Here are some points:
{  9,   2,  15,  -1, -10, -24,  22,   4}
{-11,  11,  -4,  19,   0,  -6,   3,   3}
{ -7, -12,  -4,   8, -20, -16,  -8,  15}
{ -7,  28,  -7, -31,  30,  26, -12, -24}
{  5,  -3,  -1, -33,  15,   1,  -4, -12}
{ 62, -50, -27,  66, -30,  67,  28,  69}
{ 17,   7,  -2,  -3,  -8, -14,  30,  28}
{ -8,   1,   2,   9, -11, -21,   0,  20}
{10,  1,  2, -5, -7, -1, -7,  0}
{-19,   6, -10,  17,   6,  21,  -6,  -6}
{ -4,  -7,   4,   3, -20, -21, -10, -11}
{ 25,  21,  -6, -32,  -1,  20, -26,   7}
{ 4, 11, -2,  2, 10,  6,  4, 21}
{ -2,   8,  -3,  10, -27, -12,   1,  -9}
{ -9,   6,   8,  26,   8,   7, -10,   4}
{ 32,   7,  -6, -10, -23, -11,  15,  16}
{ -2,   3,  13,  30,  -2,  -7, -14,  -8}
{  0, -14, -12,   1, -16, -16,   7,   6}
{ 12,  -6,  15,   2,  -8, -18,  -1,  25}
{ -4,  -9,   5,  23, -15, -19,  18, -13}
{-1, -7,  4,  7,  3, -5, 16, -2}
{-10,  12,   5, -30,  -2,  16,   2,  -3}
{ -1,  -4,  -5, -30,  16,  17, -25, -19}
{ 17,  -9,  25,  -2, -12,  -2,  20,  10}
{ -8, -12,  29,  -2, -20, -11,   6,   1}
{-20,   1, -10,   7,   0, -23,  10, -14}
{-4, 15, 12, 12,  5, 42, -8, -2}
{ 16, -16,   1,  -8, -23, -11,  26,  23}
{-12,   8,  -5,  27,  -7,   0,  -9, -14}
{ -4,   9, -51,   9, -89, -79, -87, -26}
{ -3,  36, -18,  38,  25,  32, -54, -35}
{ 23,  15,  -8,  -3,  -7, -12,  19,  21}
{ 14, -15,   9,  32,  -7, -21,   5,  16}
{-11,  -4,  21,  29,   1,   6,  -5, -10}
{-21,  -7,   9,  42,   6,   7,   3,   2}
{  3,  16,   2, -27, -17,   5, -11,  -6}
{ -13,   83,  -78,  -91, -127,   78,   14,   49}
{  7, -36,  21,   0, -10, -10,  23,  35}
{ 25,   8,   1,  25,   2, -21,   3,  24}
{31, -6,  6, -1,  4,  1, 11, -3}
{-26,  19, -21, -28,  30,  43, -29, -15}
{ -4, -16,  17,   6,  -9, -25,  16,  11}
{  3,  12, -16, -22,  -4,  19,  -6, -21}
{ -5, -34,  22,  15, -26, -19,  24, -19}
{ 22,  14,   4,  27, -21, -24,  21,  12}
{-3, -4, -6,  6,  9, -5, -7,  0}
{ 18, -17,  18,  -1, -15,  -6,  -1,  24}
Here are 40 more points, each followed by its number:
{ 20, -11,  22,   3, -17, -22,  32,  42} 0
{  2,  -5, -17, -28,  -7,  11,   5, -14} 1
{-36,  13, -25,  14,  20,  31, -18, -24} 2
{ -9,   5,  -3,  19,  -2, -13,   5, -12} 3
{ 11, -11,  -3,  19,  12,   1,  -6, -27} 4
{  4,  12,  -3,  25, -14,  13,   3, -10} 5
{-17,   6,  -5,  25,  -2, -18,  10,  13} 6
{ -2, -10, -13,  14,  14,  20,  -7, -19} 7
{-47,  98, -59,   7,  21, -60,  16, 110} 8
{ -9,  28,   3, -46,  -1,  20, -13, -29} 9
{ -1,  28, -17, -39,   7,  18, -22,  -8} 10
{ -3,  -7,   5, -10,   7, -10,  -8,  -8} 11
{ -6,   2,  11, -45,  28,  31, -15, -13} 12
{ -1,  -1,  -7, -27,   0,   9,  -7,  -5} 13
{ -2, -19,  -1,  17, -22,  -3,   1,  25} 14
{  2, -47,  19,  14, -30, -12,  22,  18} 15
{  3,  -2,   0,   4,  -5, -21,  10,  24} 16
{  2,   0,   1, -20,  13,  18,  -7,  -2} 17
{ 14, -38,  22,  -2, -11,   0,  22,  14} 18
{ -1,   3,   2, -16,  13,  14,  -1,  -4} 19
{ -37,   31,   23, -124,   54,   -3,   -5,  -50} 20
{-5,  3, -9, -8, -2, -1, 10, 15} 21
{-25,  30,  -2,  -5,  15,  23,  -5, -16} 22
{ -3,   1,   5, -15,  20,  21, -12, -12} 23
{ -6, -17,  18,   9,  -7,  -7,   3,   1} 24
{-19,  14,  -2,  27,  21,  41, -26, -29} 25
{  5,  -4,   9, -24,  10,  -9,   9, -17} 26
{ -6,  36, -32, -29,  18,  31, -20, -17} 27
{  9,  -1, -10,   1, -26, -27,  12,  24} 28
{  2, -12,  19,  40, -21, -17,  12, -18} 29
{ 13,   5,   6,  -9,   8,   5, -21, -12} 30
{ 15, -23,  24,  -7, -37, -14,  29,  24} 31
{-11,   1, -22,  33,  36,  22,  -9,   0} 32
{ 18,  -2,  26, -11,  -9, -19,  -3,  15} 33
{-12,  -1,   8,  29,  -5, -13,  12,   1} 34
{ 17, -10,  17,  -5, -25,  -9,   7, -10} 35
{  8,  -9,  -8, -44,   8,  15,  -4,   6} 36
{  1,  -5,  18,   8, -12,  -8,   1,  -8} 37
{ -6,   9,  -8,   9,  -3, -11,  28,  28} 38
{-11,  -6,  -4,  -4,   7, -20,   5, -13} 39
Which three of these numbered points are nearest to each point below, ignoring the 2 directions in which the first points spread most? Their numbers follow each, nearest first.
{  21,  -67,  127,  -80,   55,  -75,   32, -122} > 20 26 9
{-41,   9,  -3,  15,  14,  25, -18, -20} > 2 22 25
{  0, -11,   7, -18,   0, -21,  -5,   0} > 11 13 31
{ 14, -17,  21,  -7,  -7, -11,  29,  -1} > 9 26 31
{ -3,  16,  11, -31,  -5,   7, -17,  -3} > 33 0 11
{  4,  -9,   4, -22,  13,  18, -10, -12} > 17 23 13
{ 1,  0, 13, -3, -7, -7,  7, 18} > 0 16 11
{  1, -20,  14,  -6, -16, -28,  13,  -5} > 31 39 11
{ 25,   1,  -5, -21,  19, -14,   0,   6} > 10 36 13
{  0,  10,  -9, -34,  17,  12, -27, -29} > 13 10 17
{ -8,  -4, -10, -11,  12,   4,  -6,  -9} > 13 21 11
{-2,  1,  2, 36,  1, 12,  3, -8} > 5 25 7
{  5,  59, -35,  -2, -18, -22,  23,  27} > 38 6 28
{ -6,  14, -16,   0, -18,  -8,  10,   2} > 3 34 6
{ -51,    1,   81,  116,  107, -127,   23,   50} > 8 38 6
{ 21,  20, -10, -27,  10,  10,  -8,  11} > 10 30 27
{-40, -37, -17,  15,  74, -73,  38, 119} > 8 38 16
{ 21,  -5,  10,  -6,  -5, -22,   2,  20} > 33 0 10
{ -3,  -3,  -7,  11,   8,  13, -14, -11} > 7 4 14
{  5,   6,   5, -26,   8,  18,  -5,   3} > 17 19 23
{  2,   7,  -8, -29,  28,   9, -27, -23} > 10 13 17
{  6, 127,   4, -61, -26, -27,  12,  -5} > 0 33 38
{104, -89, -38, -25,  14, -15,  -4,  39} > 36 30 10
{  1,  -9,  -9, -24, -23, -12,  36,  20} > 39 26 11
{  7, -11,   7,  40, -14,  -1,  10,   8} > 5 34 3
{ 13, -25,   1, -14,  10,  -7,  15, -14} > 1 26 13
{  1,  -6,  -7, -47,  10,   4, -12,  -3} > 36 13 11
{  9,   0,   1,  23,  -4,  -8,   9, -26} > 4 5 3
{ -16,  -84,   19,   53,  101,    4, -118, -101} > 7 4 14
{ 16, -26,   8,  13,  -9, -26,  18,  -3} > 39 11 1
{-25,   5,  15,  24,  -9, -11,  10,  11} > 34 6 3
{-11,  -9,  19,  33, -12,  -4, -11,  19} > 14 34 24
{  2, -17,   2, -19, -18, -11,  31,  19} > 39 11 26
{  9,  22,  -9, -46, -25,  19, -19,  -1} > 30 33 11
{  2,  24,  -5,   7,  45,  17, -43,   2} > 27 10 32
{ 44, -62, -39, -42,   2, -15,  72,   0} > 1 26 36
{ 20,  43, -15,  12,  -4, -16,  26,   3} > 38 3 6
{  2,  30, -17, -14,  38,  33, -37, -25} > 27 23 10
{-14, -11,  11,  31,  -3, -13,   7,  13} > 34 6 14
{-12, -33,  28,  38, -35, -18,  15, -14} > 29 15 37
{ 12,  -9, -10,  -1,  -7,  -5,  34,  21} > 21 39 27
{ 12,  11,  -5,   2,  -4, -20,  12,  40} > 16 0 38
{ -4,  -7,  -3,  15, -10, -12,  28,  24} > 38 21 6
{-14,  -2,  -3,  28,   8,   5, -22,   7} > 14 2 34
{-11,  -5,   9,  31,  -6, -11,  -9,  10} > 14 34 6
{ 15,  28,  -6, -43,  10,  23,  -4,   1} > 10 19 17
{-15,  35, -22, -35,  36,  32, -30, -25} > 27 19 17
{  5, -54,  17,  18, -27, -20,  25,  14} > 15 24 18
{  6,  -5,   4,  -4,  -8, -12,  26,  24} > 21 16 0
{-18,  -3,  -5, -24,  13,  10, -14, -19} > 13 18 11
{ -5,  36, -25,  36,  40,  20, -51, -19} > 32 25 5
